In the rows, zero is written as 128.
Each named move below is a turn or a mirror, shown by a few rows before and after it. Which moves, in which order, take the first row of each later pair to the second? The first pair is answered.
move H:
[101  68 133 148 152 129 140  60 140 152 125 133 191 137 137 108 100 126] => [ 87  82 149 132 136 142 167  67 101 161 124 115 160 146 127  84 108 107]
[ 96  71 195  86 101 104 107 124 111 108 139  85 184 168 136 134  97 140] => [ 98  68 193  89 101 105 105 126 117 107 138  96 192 164 142 137 101 143]
[114 111 117 114 127 125  95 127 120  97 136 120 117  95 144 109 151 150] => [110 110 125 109 124 126 107 127 109 102 139 117 112  98 139  99 152 141]
move F:
[ 99 110 155 129 107 159  73 159  89  87 142 133 106  80 123 115 163 137] => [104  74 161 138 111 147  61 139 117  87 138 148 142  86 140 117 147 141]
[114 142 135 129 107 113  84 163 125 143 130 169 128 138 142 154 126 162] => [ 93 158 144 122 120 135 106 141 115 135 144 143  86 113 140 117 158 167]
[111 147 153 145 159 101 139 110 169 144 137 142 154 134 133 132 148 146] => [122 165 138 139 147  91 132 145 150 154 132 148 147 148 119 152 141 140]
[158 130 123 129 116 118 113 162 108 121 112 147 125 135  90 148 108 116] => [134 137 134 124 132 147 140 125 101 103 133 122  91 111  96  99 146 126]
move Y:
[146 118 106 126  95 122 149 124 103 121 106 115 143 125 131 121 108 110] => [152 122  96 127 113 125 148 108 120 122 102 118 148 121 136 123 111 119]
[ 89 100 171 130 101 142 119 118 113 110 135 123 151 124 133 104 135 136] => [ 97  91 161 134 110 143 118  99 125 107 132 125 159 120 141 105 130 140]
[154 116 124 149 129 119 105 100 139 122 147  98 127 152 126 153 107 131] => [154 130 121 150 140 114 102 102 153 125 150 104 123 145 124 157 115 141]
Now pairs of rows:
Between the rows of a pair lie 2 to 3 moves.
[124 185 103 101 164 121 130 105 127 141 126 103 131 121 114 166 150 145] => [112 147 124  84 111 143 131 130  69 134 123  94 131 149 109 160 119 112] | Y Y Y
[ 93 167 147 113 146 123 121 159 126 140 130 129 103 122 135 116 142 121] => [104 159 125 124 139 125  94 172 133 127 124 133 105 116 143 134 135 130] | Y H F
[129 103 115 108  69 167 135 104 110 114 108 109 114 121 127 100 116 102] => [137 106 108 107  61 158 128 130 109 122 100 118 118 134 123 124 104  95] | F F
[151 104 105 129 107 162 151  73 114 103  95 101 128 145 117  90 117  80] => [180 130  79 134 106 156 144  91 124 112  86 115 124 153 112 122 111  83] | F F Y
[116 164 126 127 167 129 122  89 197 120 149 133 108  77 163 114 167 160] => [ 88 172 162  98 126 146 153 118 115 129 150 106  70 101 132  88 167 131] | H Y
[182 140  96 179 157 108 108  90 185 100 110 152 164 103 154 161  86 126] => [154 200 118 168 181 106 125  94 185 115 133 138 118  76 145 134 147 150] | Y F F
[156 187  98 119 132 151 166 118 123 133 119 112  79 109 117 130 142 117] => [173 160  94 138 138 107 131 128 166 152 112 141 150 127 132 180 111 122] | F F Y
[174 127 104 140 159  88  94 113 198 138 119 168 213 146 134 175  99 141] => [122 206 172  81 134 110 182 154  84 178 135 116 107 164  79 115 143 104] | Y H
[123 134 174 115 130 129 147 151  70 171 125 140 116 167  96 108 128  94] => [157  69 135 142 138 137 125  95 117 137 111 152 171 167 132 123  90  94] | Y Y H
[121 155 131 105  87 125 135 202  40 155 133 139  77 160  95 137  93  99] => [136 166  73 120 106 162 127 176  54 122 137 125  37 117 105 116 110 120] | Y H F
[148 185  76 156 171 124 106 126 171 105 101 172 148 117 119 163 125 155] => [131 177  86 159 188 139 126  95 174  97 111 156 141 103 129 129 142 165] | F F
[118  98  98 125 105 163 108 126 125 102 125 142 156 152 164 154  89 129] => [123 141  87 132 151 141 113 113 167 112 136 149 157 129 171 163 117 155] | Y Y
[170 168  74 140 150 126 135 124 153 136 102 132 125 124 124 143 116 133] => [160 145  89 146 165 131 135  97 169 129 103 125 138 119 140 127 116 136] | F F
[168 191  83 151 142 131 128 165 148 151 118 142  95 161 124 152 126 123] => [113 175 133 134 131 160 155 138 111 138 138 110  59 142 123  87 158 125] | F Y Y
[122  95 110 139 120 139  95 122 130 109 116 145 149 126 143 146 105 133] => [106 127 130 115 115 152 141 130  87 126 121 120  98 135 116 109 126 117] | Y H
[142 110 146 136 151 115 158  90 176 126 119 155 176 144 132 134 100 123] => [133 145 164 112 120 124 194 125 110 146 119 129 128 165 100 128 108  98] | H F F
[ 99 173 142  99 174 114 107 159 114 123 128 134 102 122 122 135 179 137] => [ 94 153 164  91 149 109 126 169  91 137 119 125 122 153 113 133 153 107] | F F H
[121  86 108 133 102 141 112 126 131 114 120 129 135 126 130 124 113 141] => [115  87 126 129 104 138 133 120 122 123 123 121 134 141 131 117 111 131] | Y H F
[120 199  86 111 143 120 110 166 161 118 130 138  81  95 124 151 160 153] => [130 137  92 132 154  96  94 142 202 111 121 156 158 105 152 173 128 154] | F F
[102 141 140 129 161  71  85 145 185 149 139 152 192 134 144 157 120 146] => [ 81 201 160 106 155  88 107 178 140 158 151 129 117 126 119 132 161 148] | Y F
[146 141 138 153 145  72  88 155 143 168 155 147 146 130 112 165 106 188] => [110 105 170 155 171 101 118  84 156 148 165 118 149 112 136 104 129 194] | H F H
[110 164 163 128 153 129 167 107 106 137 130 113  94 120 112  88 163 123] => [130 182 145 118 131 115 156 153  93 151 121 128  94 138  93 128 143 118] | H F H
[113  76 149 117 115 189 141  98  68  88 135 137 113 145 141  89 116 120] => [137  93 117 151 168 157  96  83 158  87 132 167 158 115 169 121 130 160] | H Y
[106 112 166 123 147  82 147 116 182 154 127 145 208 144 141 138 109 143] => [ 98 150 183 113 148  72 147 139 167 163 138 147 183 138 127 141 130 149] | Y Y
[142 221 140 124 177  82 169 125 142 180 132 123 119 141 103 138 164 132] => [ 94 147 187 123 178 101 183  64 141 154 143 102 150 132 132  80 160 125] | Y F
[169  75  96 155 120 145 124 101 193 107  88 139 177 157 168 147  94 141] => [155 174 107 153 167 109 126 138 219 143 113 145 142 129 152 153 165 184] | Y Y
[100 172 139 117 106 111 132 166 111 156 125 122  94 119 117 139 156 125] => [107 167 120 136 131 111 109 142 153 141 131 125 104  90 139 136 172 154] | H F
[117 109 144 139 104 115  79 161 138 133 120 155 173 121 122 147 131 137] => [ 94  87 173 130  98 129 104 136 112 133 124 135 175 129 119 115 127 119] | H F F
[125  91 168 111 122 105 133 139 107 125 145 145 142 148 126 131 118 136] => [125 103 156 109 109 124 147 138  86 118 143 131 110 141 121 115 116 129] | F Y F
[118 119 162 116 109 110 154 144  99 153 114 123 135 168 116 138 100  93] => [125 132 146 117 110 127 165 138  86 149 111 112 102 162 112 125 109  92] | Y F
[138 118 118 140 146 128 115 110 156 109 133 141 146 119 139 133 127 153] => [125 158 141 116 129 129 139 143 107 134 138 127 102 125 105 123 144 138] | Y F H
[149 160 100 146 153  90  89 168 174 140 108 147 177 154 124 181 121 152] => [109 193 143 111 125 106 138 197  94 161 117 121 113 170  87 145 141 124] | Y H
[189 157  69 140 131 109  84 114 174 110 120 176 150 146 121 208  75 141] => [178 202  55 134 133 132  82 125 154  97 138 161  78 108 111 184 124 166] | F Y H
[144 115 111 150 147 113 129  97 169 126 124 136 160 126 137 141 118 127] => [116 148 145 119 125 124 171 125 104 145 130 113 112 139 105 111 135 105] | Y H Y
[115 146 142 115 153 142 164 108 140 146 133 129  98 115 129 109 161 123] => [113  78 157 119 129 141 148 104 141 139 127 135 155 141 138 121 124 109] | Y Y F
